Rotation paths and how fast each direction turns (degrees per step):
Each turn is a multiple of 5 degrees from 10 to 175, or 0.
Each row of a path follows its step; steps can be skipped.
Path 1:
step 7: [  1 -10   4  -6  15   8 -22  -1  -1 -13   5  10   5   0  28  18   8  -3
 -18 -16   8   8  12  25   3   9   2  -9   2 -19 -19 -39  -2  15   7 -13
   7  22   0  29  17  56   5  -6   4  20   2 -18 -16  -4 -15 -13   5  10
 -31 -15 -13  -5  -1 -12  -9 -13   3 -11 -18 -24  15   8   3 -23 -14  -9]
step 16: [-13  -8  18 -21  17  31  -5  14  -1 -22 -10  -2  14   5  15  -9   5  10
 -10   1  -8 -35  19   9  15   0  13  12  -5 -11  -3  -5 -18 -14  -3   6
   7  11  18  13   6  59 -18 -10  -8  11   5 -16   6 -15   3 -19  13 -32
 -27   6   6  15  -4 -29  -3   8  -1 -25 -10   1  -1 -18   6   8   3 -14]
step 18: [  8   1 -18 -27  -3  12 -18  -7  -4   0  -3  -4   4   1   8  19   6  10
 -12 -33  17 -20  -2   4  -1  28 -26  -4 -20  -2  20  21 -27   2 -15  12
  18  -3 -12 -11  -6  37  12  -8  -2  12 -21  -5  12   1   5   1  -1  16
 -18 -37 -27  18   4 -15  16   2  -9 -23 -14 -14  11  26   3  -2 -20  17]
step 19: [-10  -4  22  -3  -6   7 -20  -2  -9  -3   1  -1   3  11  21   8   9  -1
   9  13   4  -9  18  17  -3   7  11   6   4  13   1   5   2 -18  40   6
   0 -30   0   8  13  43  20 -13 -29  14  23 -22  22   5 -11 -17   2 -16
 -23  14 -21  10  -7 -36  18  -2  -6  11   4 -13   3  11  -3 -19 -19 -26]
step 20: [-14  -2   8  18  17  18 -14  -2  21 -22  -4 -13  16   8  26 -10   5   0
  17 -33  18   1   2  21  -7   0   6 -27  -6 -15 -26  12 -24   4   9 -13
  -4  -1  -5  21  12  30  -4 -23  11 -22 -24  -1  14  11 -14  -1  39 -21
 -19 -10   0   1   4  -8   1 -15  14  16 -16  -1   8   1  14  10 -12  28]
step 22: [-28  23   5  -3   0  -1 -13  -7  -5  10 -23   1  12   4  50   7 -16   3
  12 -17  -9   7 -11  12   0  10 -10  14   9  -2 -15  -9  12  -4   9   6
   0  -9  11 -13  -5  42 -16  19 -10  -6  -7 -22   4 -15 -17 -16   0   3
 -18 -17 -37  10 -10  -9   2   4 -17  11  -5 -24  -7   3  11 -13 -44  -5]
step 24: [ 15 -17   6 -25  10  12 -11  -5  -6 -20  19   2  10  12  38   3   9 -16
  21  10   8 -17  29  16  -2   0   2  -2  -1  -2 -10  18  -8   1  21   8
   3  12  -1  17  -1  39  16 -27 -26   7  15 -15  29  -2 -11 -12   0 -14
  -7  20 -38  -6 -19 -26  14 -19  -1  -8 -15   2  -5 -10   1 -14   0  -5]
step 27: [-11  -4  11 -15   4  19 -13 -18  -4  -3  -3  19  14   7  51  -3  -3  -6
  22  -2  20  -5   0   6  -1   3   9   0  -6  -6   0   6  12   4   3   4
  18 -20   2 -16 -23  62   2  24 -11  12  -5 -32  10   3  -7  -9  -3   9
 -10  -9 -14  -2   0  -5  18  -3 -33 -10   4 -23   8   4   7  -1 -24   3]
Directions:
[ 0 -6 -6  6 -4 -1 -2  4  7  1  3  2 -4  4  3 -1 -1  0 -1  1  4 -1 -4 -2
  2 -4 -5  0 -8 -6  5  0  0  0  3 -3 -3 -7  4  1  2  0 -3  6 -1  4  2 -5
 -1  4 -8  3  1 -2  0  5  1  4  9  2  1  1 -4 -1 -6  0 -2  4  2 -5  7 -6]	175
[-5  5 -6  5  1  0 -1 -3  6  3  0 -2 -1  2  1 -6 -3  1 -4  2 -4  1  7  4
 -9 -9  2  9 -4  3  7 -4  5  2  1 -1 -1 -1  1 -2 -2 -1  0 -1  0 -4  1  1
  7  0  4 -3  2 -9 -5 -1  0 -2  0 -3 -2  1 -8  4  3  1 -2 -3 -1  1 -6  0]	130
[ 1 -2  2 -9  0 -3  0 -2  9 -1  5 -2  2 -1 -4 -5  6 -7  0 -3  0 -2 -1  5
 -5 -7 -5 -1 -1  5 -4  6 -3 -1 -5 -7  1 -2  4 -1 -3 -2  4 -3  0 -4 -6  2
 -3  1 -3  8  3  2  2 -6 -1 -3  1  4  1 -8 -5 -2  3  3 -2  4 -4 -2  2  1]	125
[  1   0   9 -10   4  -3  -1   5   5   0  -4   1  -4   3   6   4  -2  -2
   0   9  -2   4  -4   0  -4   0   4  -3   0   1   4   7   7  -3  -1   4
  -4  -1  -5   4   3  -2  -2   4  -4   2  -3  -4   0  -3  -1  -1   1   0
   1  -1   4   0  -2  -8   1   0  -6   1   0  -1  -7  -7  -4  -3   0   0]	140
[-4  0 -7 -9 -8  2 -3 -1  0 -6 -1  3  0  4 -2 -8  9  0  0  5 -2 -2 -2  2
  2  2  3  3 -5  2  2  3  0 -2  5 -2  2  3  2  4  3 -4 -6 -3 -4  3  4 -4
  0 -8  3  0 -3  4 -6  1 -4 -5 -3  1  1  6  5  4  5  1  2  0  2 -2  5 -2]	145
Path 2:
step 0: [ 23 -22  -4  -2   5 -34  -1  10 -20  -4  11  33  10  -1 -30   7  -7  11
  14 -36   9   7  11   3 -14 -29  12 -31  31 -22  26   5   8  -5   2 -23
  -1  15  15  10  11  11   0  23 -19   5  12  -6  21 -15   5   8   4   2
  12  -2  -9  15   3 -28  -4 -22  -8 -10   0  15   5 -15 -25  10  13 -13]
step 15: [-10  15 -50  -3  26 -26   3  -9   8 -28  -8  22   0 -19  -2  27  -7   5
   6 -20   3  10   7   8  -6 -29  15 -27   5   2  -4  -3  -1 -13  -4  18
 -21   7  15   8  -2 -18  13   9 -17   0  23   7  12 -21  28  27  11   2
  24   9  -2  22  -5 -21  -3 -10   3  -9  11   9   9   9  18  15  14  19]
step 16: [ -3   9 -11 -11  16   7 -21  10   9  -2  11  12  -1 -23   1   1  -7  -1
  21   6  35   4 -11  19  11 -47 -24  12  -7  12   2  20  12  -1  12  25
  -7  -6  43  30   8  15  15  20  -7   3   1 -18  12 -26  -6  15  -8  -7
  12 -10   6  13 -27  18   2 -22   9   5  20  17   8   9 -15  11  11   1]
step 17: [ 21   1   3  -8 -20  -4  13  -1  18   2  18  -4  14   3  -8  11 -13   1
  18   2  10  10   0  28  31 -35   4  -3  13  -2  24  17   3   0  38 -23
 -29  -5  17  15 -29 -10   7  13   9   1  -3   6  22  -6  -2 -19  10  18
  18 -30 -18  12 -12 -11 -13 -20 -15  -4  -8  23  26  -9 -12 -14  13   0]
step 18: [ 10  14  15 -22   7 -14  21 -11 -14 -17  29  18  19  27  -2  -6   7   2
  37 -14  -5  21  28  13   5 -30   5 -18  -7  19  44  -7  -5   8   6  -9
  -3  26  -1  27  29   2   0  18 -16  20  30  -9  18  15   1   7   7  18
  10   4 -11   7   3   6   1  -1 -11 -14  -7  10  12  -5   0   6  -2   1]
step 21: [  0  -4 -11   3 -29   7   5  -3  -7   6  11  -3   3  22  -4  12 -22  -6
  16  10  -2  -9   9   9 -29 -44   0  -7 -17  13  20  11  -3 -13  35 -12
   4   5  -4  -4  -1 -14  -2  -2 -23  -1   1  15 -14  -2  17  21 -25   6
 -13  -9 -10  18 -30  17 -42 -25  -5  -6   5  29   2  10  -3  23  26  10]
step 22: [  9  -2  27   8  -8 -24   2  -6 -23   8   9 -12 -10   3   1  27  20  -2
   8 -20  14 -15 -20  10  -3 -38   2 -10  15   7   1  -1   2  19  26  -9
  -3   6  -6  15  -4   2  -3  24 -47  28 -13  -9   2  -8  -8  12 -25  15
  13  11  -8   6  20   1  -9 -14 -13 -37  -2  10  26  15  13  22  13  14]
step 24: [  7  11   5   6   1 -11 -20  -7  22  -7   1 -12   8  -4  -2  -2 -18 -14
  -3  28  28  -7  21  11  14 -30  15  -7 -25 -10  16  -8  -6  -9  -5  -7
  -9  30  34 -18   1   4  25  23 -30  17  21  20  14 -25  21  11   3 -10
  25  -6  -2 -18   5  11 -27  11  23  -8  10   7   1  10  19   9  -9  21]
Directions:
[  2  -2  -4   4  -1   2   2  -2   5  -7  -5   5  -3  -5  -1  -2   2   4
   5  -3   6   0  -2   3   3   2  -4  -4  -1  -9   0  -3  -6  -4  -8  -3
  -2   4  -1   3  -5  -2  -3   6  -1   0  -2  -3   3   0  -3   0  -2   1
  -1  -1   9  -5  -6  -4  -1  -1  -7   2   2  -3 -10   1  -3   2  -2  -2]	25
[  4  -3   3  -3   2  -2   7   0   1   8   1  -3   4  -1   0  -1   3  -4
  -3   3   4   6  -9  -4   4   0  -2  -2   4  -4   2 -10   4   2   2  -3
   1   2  -1  -2   5   7   0   2   2  -1   7   1   7   4  -5  -1   3  -1
   6  -4  -7  -3  -7   2  -4  -1  -4  -5   4  -5   0   1  -1   1  -4   1]	65
[-2 -3 -3  6  1 -6  4 -2 -3 -6 -1 -3 -4  0  1 -1  0  0 -2 -3 -3 -6 -7 -4
  1  0  8 -2  4 -1  0  2  3  7  1 -2  6  5  1  1  1  7  5 -2 -1  5 -4  0
 -6 -3  5  1 -5  2  1 -1  0 -6 -2  5 -9  2  0  9  4  0  0 -7 -2  0 -1  5]	35
[ 0  1 -8  3  5 -1  2  4 -3 -4  7  1  4 -1 -2  0  5  5 -5  4 -2  1  0  3
 -6  0  6 -1  1 -4  5  1 -2  2 -3  4  7 -3  5 -3 -4 -1  5 -1  0  1  4  2
  4  1 -4 -2  4 -6  0  5  6 -1  3  2 -2  6  1 -9  5  2 -2 -2  7 -1 -8 -1]	80
[ 3  0  6 -1  0 -1  3 -5 -6 -3 -3 -5  4  8 -2  0 10 -4  2  3  6 -1  3  1
 -3  1  2  0 -2  1 -2  0 -1 -6  2 -2  0  0 -2  2  0  1  3 -5 -4  2 -8  6
 -2  1  0 -6  0 -3 -5  0  2 -8 -2  4 -2 -2  0 -4  3  0 -5  9  6 -1  9  2]	25
[ -2   2   0  -1  -3  -1   2  -1  -1  -6   3   3   2   0   1  -4  -1   5
   0   1   3  -7   5  -3  -4   5  -7  -2  -2   3   1  -3   1   6  -8   3
   1  -5   1   7   4   4   0   3   4   0   5   3  -4  10   0   2   3   2
  -3   3  -3   1 -10  -2   0   3   1  -2   6   9   1   2  -4   1   5   6]	145
